In the rows, zero is written as 128.
T: several groups of rows, each row roughly a mix of its group's hidden directions:
T (152 x 11):
[[129 133 108 116 150 156 176  74 111  82 157]
 [151 124 123  89 107 155 152 184 168 152  95]
 [ 90  89 134 111  88 150 153 151  89  84 146]
 [ 89 136 135 147 187 136 117 179 108 134 167]
 [ 98 123 126 142 152 106  85 156 118 194  95]
 [111 124 198 105  93  97 121 131 121 129  80]
 [ 87  97 112 115 149  84  79 114 125  86 146]
 [182 126 134  99 109 144 107 188 157 116  99]
 [116 124 140 111  89 166 152 176 166 167 157]
 [132 102 145 151 160 129 107 155 120 188 181]
 [123 119 111 143 200 137 165 103 116 172 110]
 [198 147 104 136 112 154 147 144 158 143 169]
 [102 131 106 121  51 165 121 124  99 101 136]
 [ 90 105 164 131  91 114 138 117  69  91 144]
 [ 90 136 105  84 149 155 122 126 100  75 168]
 [ 99 121 166 103 108  94 174  88 119 132 173]
 [146 148 107 115 144 153 157 105 135  54 161]
 [ 96 134  95 149 190 148 121 116 100 176 111]
 [140 137 160 111  89 111 178 119 118  87 179]
 [170 147 142 109  67 121 158 119 153 159  91]
 [ 83 116 135 133 155 123 154  67  98  90 104]
 [ 84 103 161 125 151 160 155 131  89 131 180]
 [118 146 155 139 157 123  96  91 168 186  99]
 [126 107 144 120  77 109 158 115  99 105 192]
 [133 130 163  90 165 137 159 113 120  79  79]
 [103  98 155 153 178 149 100 146  80 124 161]
 [ 95 146 122 102 171 105 126  82 153  74 129]
 [110 152 148 140 141 112 106 141 103 102 208]
 [124 157 125 109 142 121 115  79 164  95  66]
 [101 114 111 186 155 121 105  90 103 125 176]
 [ 72 101 124 149 151 111 114  93  97 138  77]
 [111 132 160 124  74 133 156 109 109 141 194]
 [134 141 117 106 120 110 134  68 150 117  59]
 [116 134 104 150 114  69  79 113 144 127 177]
 [144 147 149  87  51 129 148 136 135 100 112]
 [174  91 112 138 172  78 151  99 115 114 142]
 [111 130 134 142  79 136 154  96 111 135 201]
 [114  86 155 133 192 142 105  88 148 110 109]
 [121 145  93 159 182 120 110 149  84 165 156]
 [153 150  78 158 150 197 119 128 111 120 136]
 [130 146 139 102 127 134 111  98 158  45 136]
 [138 123  75 177 149 139  87 113 165 162 131]
 [176 125 133 111  69 149 170 130 162 152 143]
 [170 138 144  88  86 120 170 136 121 173 154]
 [125 132  91 156 208 121  95 117 106 128 126]
 [ 82 113 129 158 185 110  88 104 110 108 154]
 [135 169 110 129 131 199 128 150  88 113  97]
 [ 75 109 123 157 191 125 109  91 108 138 133]
 [108 140 108 148 211 135 133  94 104 118 142]
 [185 160 111 112  77  95 135 158 152 117 137]
 [ 95 132  86 149 147 142  85  82 148 172 124]
 [ 76 111 124 111 160 157 134 114  94  68 134]
 [151 131 148 152 117 117 101 170 142 197  97]
 [169 148 153 109  73 105 141 110 158 168 103]
 [ 61 121 142 129 139 114 159  85 110 102 165]
 [132 122 129 117  71 129 119 155 128 178 187]
 [144 122 100 154 145  79  90 159 125 186 125]
 [100 104 149 156 151 100 127 100  66  86 129]
 [ 85 129 145 155 114 113 150  87  98 177 168]
 [154 134  96 159 194 127 133 114 118 163 169]
 [179 125  83 110  92 149 143 125 179 146 110]
 [140 143  58 154 148 121 134 117 132 105  72]
 [100 142 111 182 119 139 110 143 126 108 198]
 [179 119 146 105 135 160 136 168 138 136  66]
 [157 154 103 130 177 195 133 131 108 112 106]
 [ 99 134 112 105 192 148 111  92 133  86 101]
 [ 87 139 124 188 154 123  89 104 105 115 166]
 [115  94 145 155  93  69 151  81 147 127 115]
 [108 155  91 150 166 138  90 101 116 146 183]
 [ 82 106 125 130 160 137 127 131  77  94 180]
 [119 127 120 151 197 113  83 117 170 133 101]
 [148 161 158  86 117 134 146 113 149 119  59]
 [ 99 114 139 130 100 111 123 173  89 111 192]
 [154 150  89 168  76  80 124 132 125 157 120]
 [145 115 134 149  96  68 154 157 112 154 175]
 [ 86 110 109 142 177 140  90 155 125  77 147]
 [127 125 151 100  54 112 153 171 125 134 156]
 [128 123 168 102  59 139 143 128 158 114  86]
 [157 144  64 140 161  90  83 128 145 139 128]
 [154 104 171 141  74 148 159 126 120  96 167]
 [104  89 161  83 154 165 147 135 100 143 168]
 [109 112 148 124 171 161 193 159 106 104 138]
 [126 118 116 137 170 117 118  71  84 102  83]
 [ 82 100 151 139 188 124 104  91 104 133 153]
 [115 122  99 154 136 157 134 178  83 103 177]
 [149 173  82 140 177 125 177 124 114 111 116]
 [ 95 126 122 108 150 156 131  82 157 130  62]
 [138  87 164 166  77 113 154 144 172 126 123]
 [ 76 153 106 149 167 139 108 121  91 165 162]
 [113 103 155 133 183 135 135 133  99 119 196]
 [170 117 169  86 143 138 176 152 138  90 112]
 [ 85 120 164  84  88 160 140 113 146  89 114]
 [156 147  84 145 159  76 122  87 138 156 102]
 [ 96 119 119 169 181 145 120 147 133 161 181]
 [142 123 115 106 176 105 149  95  68  91 137]
 [ 65  91 131 122  97 143 117  99  80 110 120]
 [165 175  91  93 146 155 127 153 168 136 101]
 [130 144 189 123  58 110 153 118 126 130 145]
 [144 144  86 140 166 167 135 130 121 195 111]
 [119 107 152  79  93 159 173 166 113 107 149]
 [131 155 134 107  99 154 173 139 107  58 123]
 [140 112 144  79 170  87 161 114 151 111  88]
 [105 124 117 164 171 123 103 124 110 177  73]
 [ 84 103  94 153 136 139 115 147  88  71 146]
 [102 119 129 151 133 149  99  99 119 118 209]
 [127 155 144 208 150 114 118 113 136 131  86]
 [135 109 137 182  92  79  99 129 155 162 107]
 [115 142  95  99 154 119  61 127 173 150 145]
 [163 134 147  81  76 129 167 131 156 149  96]
 [153  94 119 123  69  95 167 149 137 161 102]
 [122 117 116  95  98 107 111 154  97 105 199]
 [114 149 124 179 172 116 127 112 116 195 120]
 [142 162 118 155 161  82  75  93 139 147 149]
 [ 97 132 188  96 134 136  98  78 153 110 113]
 [129 128  56 144 150 106  99 162 116  94 150]
 [ 87 124 119 136 189 159 123 109 107 144  76]
 [120 108 103 161 191 119 129 150  98 151 174]
 [ 83 109 122 149 139 145 138 125  77 115 192]
 [141 140 150  72  89 168 158 135 153 109  92]
 [174 141 138 100  91 120 141 110 165 174  87]
 [152 120 142 137 157 113 113 151 143 163  50]
 [135 104 130 152 121 105 128 128 127 164 213]
 [136 128 120 154 131 125 151 158 148 124 215]
 [137 104  67 113 178 107 151  88 145 115 120]
 [ 81 138 125 125 145 201 153 114  91 139 137]
 [103  92 129 134 115 141 159 179  98 115 186]
 [141 137 167  82 119 157 185 111 105 132 164]
 [ 71 127 131 136 140 152 127 117  96 127  57]
 [132 127 144  76  58 139 164 120 124 105 110]
 [149 153 119  83 141 127 109 110 126 132  49]
 [130 122 118 115  94 139 148 189 139 135 195]
 [170 119 108 178  93 101 139 116 166 167 147]
 [133 119 150 101 123 165 171 182  99 162 100]
 [172 114 144 113  70 153 112 178 139 156 121]
 [ 76  86 151 156 142 105 113  82 126 123 166]
 [114 148  77 178 135  99 126 115  99 179 135]
 [142 135 101  81  76 155 153 140 101  85 110]
 [118  99 128 176 165 109 104  94 145 178 156]
 [112 129 115 128 173 143 115 137  97 206 109]
 [117 131 104 173 168  69 104 115 106 133 164]
 [121 135 162 163 163 107 143 106 118 179  76]
 [108 108 149 162  78  89  93 146 137 172 115]
 [105  91 153 110 141 166 104  97 165 131  74]
 [109 146 169  80 145 115 101 156 117 155  75]
 [ 97 112 136 184 175 126  89 123 129 141  85]
 [104 103 118 177 187 120 109 123 118 155 170]
 [103 113 117 105  87 159 135 108 104  71 171]
 [151 113 126 120 183 120 148 112 133 145  55]
 [111  96 113 123 101 161 164 182 110 121 177]
 [101  99 102 189 172 110  90 148 123 124 137]
 [156 121 112 136  87 100 110 162 164 177 166]
 [ 92 106 143 161 182 126 110 137  99 131 183]]

which group is each row in? (one row of each group first):
[ 79 116 170 156 132 100 134  89 105 124  81] | (127)
[101 120 173 105 136 113 122  94  91 136 192] | (56)
[ 96 141 121 140 181 129 146 120  84 117 188] | (23)
[152 156 118 169 192 114 126  88 159 123 140] | (133)

[191 147  97 179 145 116 119 131 112 132 167] | (23)
[ 94 111 128  87 132 179 144 133  87  84 152] | (56)
[181 143  92 112 124  72 142 118 140 174 126] | (56)
[ 90 111 152 137  72 133 146  75 140  95 147] | (23)
[191 137 163 102  90 156 155 157 145 134 139] | (127)
[177 128 119 107 145  81 161 115 106  87 167] | (133)
[156 152 110 117  58  81 146 132 159 126 120] | (23)
[ 76  88 151  90 165 149 118 133 135  84 128] | (56)
[147 141  92 153 120 120  89 101 154 144 195] | (23)
[141 138 164  89 114 132 150 186 161 136  84] | (133)
[185 140 152 117  98 109 124 177 178 128 132] | (127)
[131 111 136 136 162 131 118 132 114 174  49] | (127)
[ 80 101 132 168 170 123 100 123  89 152  98] | (23)
[103 114 101 113 133 183 151 160  84  96  97] | (133)
